In the data rows, the value 128 means zero.
How far apart are the two rows of each pair, measured in a hidden way? 0 means very close, and 40 very far. Two or three weighted sums of its numbers give each row a place; it is the straight-line distance between the places.
[108  96 140 124 133 122  80 163 124 139 101  86 135 130 136 163 156 108
 168 162 132]
[115 118  84 140  99 160 153 115 136 121 113 152 102 160 118 119 151 110
 156 121 106] 6
[109 143 153 165 136  83 152  86 122 125 191 136 151 113 122  88 128 127
 110 143 150]
[101 162 145 145 146  86 129 128 133 150 176 111 165  75 128 109 131 146
  66 151 168] 11
[178 130 134  99 129 163 134 143 135 134  76 145  85 159 126 152 113 132
 115  82 101]
[133 150 124 160 102 142 175  64 138 117 162 171  96 142 125  89 123  95
  99 113 143] 3
[ 96 143  91 121 106 106 151 109 138 120 154 141 134 118 109 126 138 127
  98 131 150]
[164 150 123 149 134 167 141 125 128 126 106 156 105 143 140 113 140 129
 136 105 119] 24
[121 117  90 148 117 151 145 106 132 108 130 151  80 187 122 137 157  88
 160 121 103]
[129 123 109 110 142 182  98 170 140 135  72 134  88 165 136 160 150 129
 130 102 124] 7
[ 89 131  64 162  96 137 149 111 132 122 137 154 102 171 137 132 138  82
 144 143 115]
[ 98 134 101 134  93 128 164  83 127 108 152 171 124 145 118 112 124 104
 141 116 115] 8
[152 133 148 142 141 164 150 122 125  93 104 166  64 165 128 128 126 111
 125  84 119]
[113 103 127 120 110  95  95 137 133 157 118  98 166 116 125 155 150 113
 167 170 116] 20
[107 155 135 149 143  85 120 124 132 152 181 117 186  73 130 100 133 138
  54 154 146]
[125 134 120 140  99  90 166  66 128 133 164 165 146 129 116 112 123 104
 146 137 118] 16
[ 99 107 106 126  90 109 125 118 129 153 110 124 127 168 120 154 140  94
 166 154 102]
[144 169 119 180  92 126 188  70 135 109 176 195 113 131 148  73 115 120
  90  99 135] 6
[ 81 170 124 142 101  89 152  83 116  78 179 121 178  74 114  77 133 134
  79 139 165]
[ 50  95 118 115 120  77 107 145 123 146 159  80 192 109 129 130 130 112
 140 175 141] 7
[147 130 108 102 110 158 126 136 136 104  73 139 102 121 112 156 134 135
 128  98 124]
[136 112 119 162 124 145 129 116 128 128 115 146  98 161 129 138 157  88
 163 132 108] 15
[103  92  76 161  69 166 125 114 106  82 108 121  89 202 139 156 126  60
 163 144  82]
[162 123 144  69 156 155 118 187 132 114 112 102 118 119 117 145  82 200
 110  85 144] 2
[141 158 112 176 162 177 179 112 128  89 143 169  70 173 149  67 158 105
  94  93 125]
[ 74 172 129 158 123  88 164  71 122  80 196 133 164  86 116  57 147 136
 102 137 169] 32
[144 154 125 148 137 123 176 128 130 107 169 180 108 123 144  88 114 157
 110  99 150]
[111 131 171 135 148 109 104 167 141 147 131 111 162  83 129 126 142 158
  97 133 146] 12
[113 135  92 188 113 154 147 102 120  95 119 163  70 199 141 123 161  69
 138 125 101]
[ 96 103 106 122 111  88  95 124 129 150 126 111 157 131 123 154 148  93
 181 182 107] 5
[ 94 155 112 149 128  99 131 100 137 126 203 105 162  96 138  84 133 134
  79 154 158]
[162 102 109  89 160 168 105 176 132 145  81 108 111 140 136 160 105 157
 157 119  99] 28
[100  64 119  86 109  77  85 121 125 164 112 109 156 163 118 182 144  93
 196 176  90]
[147 176 166 159 143  89 155 115 126 127 180 172 144  88 142  77 107 170
  80 107 169] 20
[127 119 189  93 154 120 111 164 139 139 125 101 159  67 107 139 110 173
  92 114 164]
[152 159 110 141  77 118 183  64 142 118 175 177 128 111 124  86 118 120
  95 104 133] 7
[107 119  98 152  86 135 150  83 131 145 122 156 113 170 118 136 128  83
 149 142  87]
[136 134 142 110 134 146  98 154 126 117 112  95 137 102 128 141 136 147
 102 116 146] 7
[109 172 115 174 107 120 149  56 111  80 156 161 122 142 121 105 117  80
 168 146 136]
[113 103 115 113 105 105  91 133 126 136 123  94 166 108 126 149 134 113
 151 163 120] 11
[143 116 140 116 141 170 107 189 129 154  59 118  87 175 143 176 107 130
 134 106 115]
[158 170 154 130 113 157 129 145 142 116 112 129 129  68 121 120 107 170
 100  96 175] 14
[183 124 119  59 133 162 134 173 136 129  90 133 105 130 118 152  94 183
 119  79 113]
[196 155 182 130 180 195 158 147 118 128  71 159  73 135 130 110 113 160
  91  53 107] 31
[105  97 123  87 106 121  65 155 134 156 105  71 167 121 124 169 147 125
 145 158 127]
[113  89 111 117 125 112  97 136 134 140 107 109 137 133 124 153 156 100
 174 155 110] 15
[183 165 144 154 144 132 158 117 117 110 145 169 120  95 141 107  92 154
  90 101 127]
[125 119 129 159 135 169 133 125 127 100  98 153  56 188 131 142 162  87
 147 104 123] 17
[170 136 158 125 165 168 148 148 123 121  97 147  97 144 136 106 113 167
 126  77 117]
[ 99 131  97 103 114  91 143 100 131 104 178 112 164  97 109 101 121 136
  82 134 140] 33
[108  93  81 126  71 132 128 112 128 136 118 123 108 182 130 163 126  94
 200 149  94]
[113 133 108 167 132 128 156  63 134 127 144 167  93 177 123 110 143  73
 141 142 112] 19
[100 120 158 101 176  89  91 154 133 147 165  88 169  85 114 128 122 152
  85 157 171]
[134 168 127 144  95 114 160 106 136 131 161 158 144  97 130 101 116 141
  88 119 161] 22
[185 156 162 156 161 187 163 124 131 122 102 167  73 153 141  95 129 136
 106  77 108]
[105 139 126 126 129 112 101 148 139 114 127 118 143  78 116 147 142 143
  82 124 156] 38
[114 163 119 155 119 126 152 127 128 134 138 140 124 120 139 117 147 123
 110 131 163]
[133 113 116  97 157 145  72 195 143 167  79  66 135 119 137 178 135 150
 138 153 119] 33
[200 165 186 145 200 171 145 174 116 120 101 157 106  98 146  97  85 199
  77  52 120]
[206 183 167 165 177 151 167 141 123  99 134 168  93 103 145  87  89 186
  87  69 131] 13
[121 145 100 150 140 100 158  74 126  93 182 170 134 122 129  92 136 100
 118 132 125]
[164 140 106  68  87 161 109 142 152 120  99 108 118 104 108 153 134 171
 117  93 143] 6
[195 155 187 143 190 191 165 156 127 136  77 171  75 148 133 109 133 159
  77  53 103]
[117  83 131  92 154 122 103 128 126 137 113 107 125 161 111 152 154 118
 158 132 108] 34
[140 151 134 152 111 108 158  94 142 135 165 149 156  88 117  89 147 135
  91 124 138]
[132 130  63  83  73 117 124 116 135 116 115 126 121 127 115 165 126 135
 131 122 123] 26
[127 132 186 120 176 122  97 161 131 146 112  82 132 109 118 141 139 156
 110 133 156]
[ 72  72 122 104 119  73  96 130 120 169 136 107 181 152 129 154 141  99
 182 190 104] 2
[130 125 177  93 165 131  99 180 136 167 105  80 147 101 117 149 140 174
 115 128 156]
[138 151 107 160 114 151 175  72 122 101 154 172  86 161 133  90 132  94
 122 116 130] 6
[135 112 130  79 143 128  83 186 132 146  89  84 130 125 123 175 125 164
 131 135 124]
[189 143 155 151 187 198 169 134 140 131  89 163  71 157 146  90 148 142
  97  58  93] 35
[105  94  92 167  76 161 139 116 118  95 121 151  68 214 143 144 134  80
 186 127  98]
[146 125 118 158 121 164 153 103 120 100 123 154  60 196 130 130 141  91
 149 109 109] 18
[129 106 141 107 125 109 116 137 120 123 112 117 125 131 119 151 122 132
 150 133 131]
[107 120 147 132 134  89 113 137 128 147 162 105 175  84 124 119 126 137
 109 165 150] 5
[ 72 121 111 136 106 101 142  95 115 109 133 126 143 133 110 123 138  85
 151 156 135]
[118 156 126 121 135 111 146 104 127 114 180 122 164  79 109  88 124 143
  54 128 152] 17
[112 141 119 161 113 128 153  93 127 132 146 167 104 165 142 118 136  81
 127 131 127]
[176 174 164 140 146 148 169 128 129 107 152 151 120  81 126  88  70 188
  95  94 155] 16
[160 129 149 106 135 118 127 135 125 126 111 139 103 135 119 147 112 153
 151 112 137]
[181 153 161 120 154 161 140 153 134 124 126 140 114 114 124 117 102 194
 109  83 135] 11
[130 128 126 103  89 131  90 150 132 130 104  91 157  80 130 152 139 140
 117 140 143]
[ 81  66 124 106 128  77  93 119 120 170 115 112 154 173 118 174 139  81
 203 190  88] 17
[103 123 126 129 115 102 124 123 129 146 148 115 166 108 125 127 139 114
 109 149 125]
[ 93  77 134  92 131  90  86 139 122 154 117  92 167 147 122 161 143 116
 176 171 109] 16
[135 182 135 176  92  99 181  84 140 102 191 161 146  76 127  64 116 154
  83 107 166]
[143 142  93 143 123 143 144 108 124 128 137 151 102 167 135 125 144 104
 152 133 120] 26
[134 148 101 167 143 154 172  95 126  95 153 166  87 162 149  82 148 109
 122 103 125]
[149 165 112 164 135 155 178 112 128 105 146 171 100 145 153  76 141 131
  83  89 130] 5
[156 145  99 135 115 148 161 105 145 125 122 174  98 143 128 125 170 124
 119  87 110]
[183 143 158 107 199 178 136 167 133 106 102 139 109 105 121 110  98 203
  94  64 120] 10
[ 85  58 105 154 119 127 115 136 129 132 108 109 117 192 135 155 156  63
 207 172  88]
[151 152 137 158 108 116 183  75 128 128 166 187 109 140 136  90 111 122
 113 105 135] 12
[176 126 132  94 147 156 108 175 139 131 103 105 119 111 129 141 104 186
 135 107 135]
[113  84 128  86 129 126  91 141 113 146  79 121 116 175 111 194 135 103
 143 135  95] 21
[102  98 179 106 146  87  73 170 125 180 123  79 159 118 126 169 140 137
 146 168 153]
[138 142 189 116 164 102 122 143 122 136 155 108 161  74 121 102  90 170
  94 140 176] 6
[176 146 160 155 186 196 161 149 123 103  87 153  69 152 149  91 125 138
 120  73 114]
[140 130 179 137 152 100 121 145 126 131 158 108 164  77 128 103  98 164
 113 143 155] 26
[ 82  64 103 113 106  75 105 115 120 138 138 110 140 174 124 167 133  81
 220 189  96]
[143 118 126 117 118 142 108 137 135 139  95 132  97 162 136 154 135 127
 163 116 119] 8
[116 128 155 119 167 123  77 170 139 138 136  79 169  71 130 128 142 152
  93 146 154]
[132 130 163 119 124 148 105 146 134 131 108  92 139 111 118 135 134 146
 106 117 144] 8
[141 147 157 126 151 124 105 126 150 130 133 123 131  84 110 131 158 135
  88 124 143]
[ 78 144 121 149 111  86 144  82 120 120 158 141 166 106 117 115 149  93
 118 154 131] 13
[ 58 145 130 154 111  96 136  89 119 116 159 127 166 124 124 107 145  95
 150 160 140]
[184 149 153 110 151 160 145 139 120 101 111 151  91 122 121 120  78 172
 118  80 142] 16
[130 140 106 173  96 156 158  92 115 111 122 162  80 183 136 124 140  79
 149 124 101]
[ 88 116 127 120 126  98  89 141 140 158 157  92 184  93 127 139 149 120
 100 167 131] 25
[115 147 122 157 125 121 162  83 126 118 162 160 120 144 131  99 126  94
 125 135 139]
[132 163 123 150 126 127 143 111 136 122 165 143 146  98 134  92 136 138
  82 118 144] 15
[103 129  91 145 109 158 155 117 119 106 128 146 100 175 149 103 134 110
 158 113 125]
[170 163 103 157  81 120 198  65 136  95 178 192 117 117 138  70 103 137
 100  92 130] 10
[164 159  94 153  86 112 196  76 139  93 198 185 121 106 138  64 105 148
  83  92 133]
[145 100 130  86 140 138  93 163 132 169  83  96 122 150 127 176 120 136
 139 134  96] 20
[118  86 119  93 128  94  86 123 124 160 106  98 137 166 111 184 143  94
 187 170  96]
[188 108 129  72 170 159 130 194 137 142 107 126 113 127 133 139  83 206
 120  76 112] 12
[121 141 133 165 138  94 157  94 128  94 198 146 161  88 135  63 125 138
  95 129 151]
[152 153 106 144 115 151 175  82 133 107 160 171 104 138 133  88 124 125
 113 100 138] 15
[160 146 114 134 118 141 168 130 124 108 128 173 103 135 135 107 114 155
 132  79 140]
[177 152 171 140 177 127 163 133 112 110 170 150 121 109 132  79  75 188
 106 102 151] 14
[173 168 132 167 159 127 182 120 122  96 168 194 114 102 154  70  96 162
  77  80 112]
[103 109 110 102 104 111  94 126 119 137 124  82 137 145 117 152 123 109
 159 167 141] 14
[171 110 127 108 159 161 136 176 129 126  74 148  89 156 136 151 102 147
 128  83  98]
[183 178 118 159 139 184 156 132 140  92  99 162  93 108 147  91 140 146
  95  74 116] 9
[ 85 116 107 157 102 121 136  98 112 116 140 129 141 155 150 116 121  74
 166 159 109]
[178 168 114 122 152 134 183 119 126  90 171 182 124  90 133  84  67 184
  82  76 136] 12
[121 102 126 101 134 135  96 145 133 122 112  83 141 117 125 138 151 134
 149 141 127]
[154  99 112  71 159 135  74 180 132 154  96  57 134 124 126 184 117 148
 153 160 111] 9
[153 147 154 120 131 124 147 147 117 110 165 134 156  81 133  95  73 179
  90 107 168]
[198 180 166 186 171 169 182 137 117  96 127 162  78 119 149  66 113 159
  93  77 127] 15
[156 133 159 116 188 133  96 172 133 127 124  92 119 104 134 133 128 169
 121 125 149]
[106 110 149 115 144 127 101 162 134 129 124  76 167  87 123 119 137 138
 114 143 144] 11
[ 89 124 117 116 116 110 117 120 128 134 149  98 159 114 115 123 132 116
 121 155 133]
[ 85  72  74  86 116 115  94 124 121 134 124 104 139 180 123 152 141  97
 177 169  97] 16
[163 170 177 149 140 151 160 138 127 122 136 146 123  92 126  97  92 172
  88  97 151]
[142 154 106 164 135 137 177  71 134 124 159 191  82 157 126 109 148  98
 115 111 116] 14
[140 109 129  89 136 138  76 170 151 182  93  75 149 113 125 165 149 155
 135 143 129]
[111  78  97 126 137 161  93 152 133 135  89 115  99 174 142 181 149 101
 193 140  89] 10
[ 97 139  95 167 102 144 155 104 123  98 138 170  99 160 141 114 133  84
 124 115 121]
[103 167 113 159  87 101 153  70 126 114 161 144 149  98 127 104 127  96
 133 151 148] 6
[178 140 180  94 166 141 118 159 130 147 109 115 122 114 106 142 110 182
 102 101 139]
[103 105 182  91 170 101  78 179 139 192 110  79 147 110 112 167 145 149
 136 158 167] 8
[107  82 123  76 103  75  85 126 123 160 128 100 155 148 104 181 141 116
 154 160 117]
[132  86 116 108  91 145 105 132 129 145  88 101  99 181 130 187 131  92
 169 138  88] 5
[ 98 123 151 155 136  82 112 122 128 156 173 107 183  86 132 116 135 124
 118 176 135]
[ 83 147 110 161 118 122 143  67 116 103 142 127 130 142 118 104 134  65
 140 160 127] 8
[137 109 124  79 150 163  88 183 132 140  82  80 111 141 121 171 121 149
 123 128 118]
[137 135 104 108  93 141 102 136 141 124  91 107 111 124 118 164 147 131
 134 115 144] 10
[ 93 145 114 160 111 104 145  75 125 119 166 135 148 127 129 101 134  87
 131 161 134]
[100 112 119 145 139 118 121 106 129 147 141 117 143 135 129 116 150  95
 139 157 118] 14
[ 65  96 131 121 136  81  94 143 122 163 165  96 197 113 135 135 131 116
 131 185 132]
[ 84  92  89 140 116 131 131  96 115 126 138 126 124 179 130 123 129  72
 160 163  94] 8
[141 144 109 150 132 176 160  98 123 117 129 149 102 157 135  92 138 102
 115 111 113]
[193 155 147 150 161 166 126 166 131 152  76 157  86 128 149 150 112 139
 107  95 109] 19
[152 128 122  69 163 172 124 210 131 115  91 123 110 137 138 145  89 205
 107  73 119]
[162 115 126  86 138 143 122 167 128 128  93 128  99 153 130 155  98 169
 153  99 126] 12
[111 111 155 109 124 116 113 155 129 146 135  96 167 109 132 124 139 153
 118 139 131]
[126 134 169 125 168 141  95 197 118 110 112  88 152  86 148 127 122 174
 100 120 165] 10
[ 97 140 105 166 109 117 173  76 135 132 160 157 121 147 132  84 146  99
 133 133 127]
[147  99 111 129 164 177 114 168 134 133  68 143  77 188 145 171 117 110
 149 105  77] 2
[169 195 156 143 136 118 156 119 122  92 172 139 138  61 125  91  73 176
  75 111 182]
[165 133 127 121 137 178 132 135 132 124  80 145  83 168 136 142 133 121
 128  84  92] 28
[111  90 150 110 156 112  80 150 131 174  95  86 138 140 113 172 163 112
 178 163 113]
[ 71  79 117 118 105  73 101 127 115 157 138  99 181 137 129 150 141  97
 188 191 110] 15
[160 154 129 168 161 171 180 110 119 106 131 175  79 170 148  83 144 120
 104  85 105]
[151  89 119  80 177 157  97 203 136 144  94  90 131 116 128 162 101 177
 126 124 111] 25
[116 130 134 123 148 142 118 125 140 134 134 106 120 131 117 117 172 131
 118 125 144]
[104  99  93 142  99 142 120 123 128 139 105 113 120 175 129 138 140  94
 181 158 107] 12
[ 93  91 122 109 116 106  91 128 136 153 107 117 172 129 114 159 132 107
 148 161 100]
[181 171 164  93 114 166 150 137 139 112 106 146 109  92 100 128  79 190
  96  68 160] 26
[108 120 147 151 119 102 112 129 133 164 116 126 158 112 123 141 164 110
 142 159 113]
[119 119 143 139 134 141 108 147 124 136  98 134 130 126 137 142 145 115
 139 126 118] 6
[ 96 129  74 160  64 162 154 107 111  95 118 161  91 196 148 133 114  79
 135 126 102]
[132 145 100 176 108 149 170  73 126 115 149 164  86 177 141 101 140  79
 137 126 109] 20
[120 152 119 163 120  91 146 106 125 116 172 134 163  88 142  96 123 127
 118 145 150]
[172 131 138 123 151 167 137 162 121 127  65 149  82 161 136 150 107 131
 129  80  96] 27
[103 103 127 113 113 100  98 125 124 142 129  96 150 132 114 152 134 101
 145 164 124]
[136 101 116  91 152 134  92 154 125 139  91 100 123 139 129 165 137 130
 161 143 100] 5
[117 133  97 116  92 111 118 112 121 129 134 121 166  94 124 137 134 107
 105 151 124]
[105 102 132 109 151 137 111 143 126 130 117  98 119 148 119 131 153 126
 150 134 138] 20
[129 124 177  91 198 118  87 165 134 146 133  71 146  95 109 135 130 173
 111 137 172]
[ 74  80 124 112 116  76  87 137 124 154 128 102 178 131 117 159 138  98
 177 182 112] 16
[126 105 122 116 114 152 100 137 135 155  77 111 113 166 135 172 147 105
 149 126  89]
[ 93  86 161  87 129  98  91 158 142 181 130  86 184 116 116 153 150 139
 120 157 130] 7
[108 111  85 149 114 138 128 108 128 123 127 153  90 186 122 142 137  91
 169 143 108]
[ 97  98 149 136 112  74  94 139 127 166 135 109 184 113 126 150 143 112
 154 174 123] 6
[116  89  99 111 124 122  92 140 131 137 103 106 117 167 136 171 155 102
 189 153 104]
[132 118 126 140 128 177 134 139 133 106  88 148  72 172 137 134 157 106
 149  88 120] 27
[165 172 105 174 136 143 193 105 123  77 158 195  99 121 169  61 123 147
  80  74 105]
[114 150 130 131 123  94 149 106 126 118 177 119 170  91 129  93 122 144
  91 133 151] 6
[109 129 148 127 122  98 113 140 119 122 144 104 166  80 119 124 101 141
 105 149 159]
[158 169 119 177 112 125 187  74 136 107 173 202  91 138 138  83 118 126
 103  97 139] 5
[170 116 134  87 165 158 111 186 129 138  95 104 127 100 115 154 106 184
 123 108 123]
[159 156 114 164 139 173 181  98 115  89 145 163  85 139 144  68 114 121
 103  93 129] 11
[161 158 168 153 146 151 126 155 126 119 123 140 136  89 144 106 116 163
  81 100 132]
[152 122 120  89 129 144  99 141 142 148  93 107 121 129 124 159 138 141
 143 125 106] 19
[ 85  72  85 127  68  95 123  95 126 130 130 116 138 158 115 164 130  63
 203 186  85]
[129 103 114 100  78 132 104 115 124 142  96 109 125 152 122 172 116 106
 152 138 105] 9
[137 160 131 165 114  91 167  58 136 124 186 170 134 120 129  89 131 104
 134 137 145]
[ 95 133 102 138 131  94 141  77 136 127 173 133 145 122 115 110 144  93
 133 158 125] 11
[ 82 132 107 139 107 127 145  91 123  99 144 140 130 164 139 106 110  88
 158 144 130]
[160 169 120 162 139 145 172  87 127  92 177 157  89 128 143  71 112 137
 106 107 162] 9
[134 158 108 186 119 148 176  71 127 108 156 178  80 170 155  86 146  86
 117 114 116]
[ 96 105 154  91 126 112  71 165 136 161 117  72 156 118 119 158 152 143
 131 158 159] 5
[128 152 109 129 133 125 146 128 125 116 149 150 116 136 136 113 112 140
 125 112 159]
[125 153  95 135 115 152 173  98 124 101 143 156  94 158 124  94 133 113
 115 103 152] 15
[120 102 121 127 151 130 109 125 115 119 118 117  95 177 130 146 142  96
 154 147 114]
[153 129 122 107 124 147 148 136 129 100 112 153  95 145 123 127 112 156
 142  83 144] 20
[129  93 151 105 138 102  69 168 119 163 102  80 144 122 117 189 134 131
 172 168 135]
[ 87 106 112 143 130  94 130  83 125 139 166 118 158 134 131 110 132  91
 174 171 115] 19
[148 156 118 174  97 151 182  59 123 102 163 181  89 165 148  80 132  92
 116 108 120]
[174 126 153 119 138 144 122 156 133 147  89 147  97 152 129 163 121 135
 125 101 108] 9
[174 160 152 108 104 154 111 155 140 124  95 111 123  97 119 146 102 173
  90  93 148]
[ 93  74 102 108 139 100 105 118 116 135 131 121 138 182 121 150 138  94
 185 172  97] 23
[123 119 129  98 134 138 104 149 130 121 101 104 113 138 126 149 133 146
 137 116 144]
[ 89 106  93 110 104 105 121 103 127 126 129 111 145 129 107 142 132  90
 164 161 112] 10
[151 140 140  97 138 149 130 172 135 127  72 154  88 141 122 157 132 161
 114  72 119]
[168 146 149 133 147 166 151 140 132 101  90 168  98 129 131 119 134 149
 106  71 115] 9
[ 99  93 136  95  87 105  76 147 136 168 116  84 173 112 123 168 140 123
 138 155 128]
[135 136 108 163 105 138 168  98 127 116 138 178 108 152 145 100 126 110
 135 114 127] 17
[105 133 106  95  97 118 135 106 132 126 138 125 152 112 103 130 121 127
  91 122 130]
[110  97 121 130 115 143 130 116 118 108 109 126  85 185 123 140 127  99
 165 132 129] 15
[100  91 158  90 141 116  77 170 142 176 113  68 164 110 118 159 152 146
 132 148 140]
[134 127 154 110 138 113  88 151 131 128 120  98 141  96 117 154 131 144
 118 129 142] 12
[ 85  76 142 100 102  74  79 138 131 187 123 106 176 144 120 178 161 109
 160 174 106]
[106 152 136 170 113 141 150 104 132 126 119 151 117 136 129 109 135 103
 136 124 144] 23
[205 150 173 136 195 170 162 174 132 138  86 174  81 133 141 112 116 184
  78  44 104]
[103 110  87 131  48 142 142  98 126 133  99 124 104 175 119 163 120  78
 172 144 100] 26
[106 107 104 123  86 111 100 120 133 153 101 117 145 136 120 168 146  83
 153 155  89]
[133 121 116 182  91 173 174  95 105  88 124 165  76 204 150  99 148  78
 139  96  80] 19
[102 134 140 119  98 128 148 141 129 134 128 121 162  97 132 109 114 153
 105 125 148]
[ 91 140 111 151  98  98 138  91 124 131 139 147 133 138 125 139 122  80
 143 155 120] 8
[ 94  95  92 119 126 120 108 121 128 122 119 116 145 134 121 133 139  93
 166 161  97]
[118 124 151  91 116 152 106 150 131 135 111  76 140 118 117 132 118 157
 124 125 151] 3
[194 176 176 135 158 169 158 155 117 112  88 160  98 100 135 109 100 181
  71  55 116]
[152 172 125 119 123 133 159 136 127  90 151 148 128  81 134 113  83 173
  83  89 166] 28
[ 94 110  81 155  71 171 145 114 120  96 101 137  79 201 132 148 131  78
 160 127  94]
[163  98 110  89 164 158 101 208 141 171  77 104 105 139 144 179  90 162
 131 125  97] 4
[ 88  90 117 130  88  82 100 118 117 140 116 106 163 133 119 158 127  79
 180 185 103]
[106  81 143  96 124 101  70 158 132 187  97  77 159 139 127 178 158 120
 173 170 119] 20
[110 120 154 120 133 103 101 148 132 156 151  93 187  80 129 122 123 143
 100 160 148]
[145 169  97 144  74 152 165  59 136  97 159 155 101 144 124  93 106 100
 127 112 143] 7
[104 112 155  92 123 127  75 163 128 152 100  71 123 129 113 178 145 128
 147 152 159]
[ 85  79  92 114 118  95 103 108 129 142 132 117 148 160 116 149 126  84
 189 182 100] 18
[181 160 144 125 142 167 122 151 145 126 101 135 123  92 122 128 122 174
 106  89 132]
[115 108 110 119 103 130 118 131 137 134  91 143 114 143 129 160 145 117
 164 123 105] 4
[142  79 118 107 189 164 104 180 122 146  71 127  91 186 140 186 107 109
 154 134  68]
[143 144 132 150 130 110 160  98 136 123 189 156 133 115 139  78 115 147
 108 114 147] 14
[100  90 131 114 101  93  95 128 136 168 121  97 150 139 108 165 159  98
 162 171 123]
[ 87 184 131 184 100 107 155  62 124 104 158 138 143 122 129  92 138  81
 149 157 149] 21
[ 71 138 106 124  80 112 157  92 123 111 133 134 151 134 114 127 130 102
 158 137 130]
[ 75 102 133 148 126  81  94 123 115 145 160  99 192 113 139 135 123  96
 163 203 125] 16
[146 111 128 103 168 144  72 200 132 160  86  66 129 112 134 181 120 155
 141 155 116]
[178 154 129 110 114 173 130 153 138 123  96 132 121 105 136 126 115 171
 133  85 130] 16
[154 162 114 166 120 137 199  67 128  99 172 194  86 146 141  77 130 123
 119  92 134]
[115 147 131 157 124  99 138  98 126 131 153 154 149 110 118 117 141 109
 114 141 129] 4
[112  77 122  89 126  93  81 137 127 187  93  98 162 144 119 188 141 102
 189 176  86]
[191 144 150 118 157 182 137 173 137 147  71 144  85 130 136 131 103 171
 103  79 119] 18
[165 143 141 134 124 162 138 132 125 117  89 149  82 148 127 131 119 137
 145  98 138]
[107 115 176  98 170  99  73 181 139 191 113  69 171  90 122 149 138 157
 124 163 173] 14
[137 128 116 100 114 148  90 143 138 133 104  82 117 121 125 156 160 137
 129 128 144]
[ 88 102 123 127 111  64 104 111 129 171 141 124 178 122 123 159 156  85
 170 190 102] 15
[108  80 111  96 106 135  94 129 125 148  94  97 118 184 116 186 142  95
 190 157 101]
[ 90 104 151 116 150  69 118 141 139 175 183 113 187  97 123 117 153 137
  94 165 138] 5
[118 138  84 132  96 145 124 125 127 135 107 129 130 140 148 140 136 104
 143 142 109]
[169 159  85 139  89 137 176  83 130  79 166 172 110 109 139  79  99 136
  99  91 142] 2
[179 132 143 127 167 190 142 152 134 124  80 156  78 158 132 127 123 144
 125  76 109]
[155 147 106 121 102 167 107 148 130 106  90 111 118 113 143 136 119 140
 136 109 142] 27
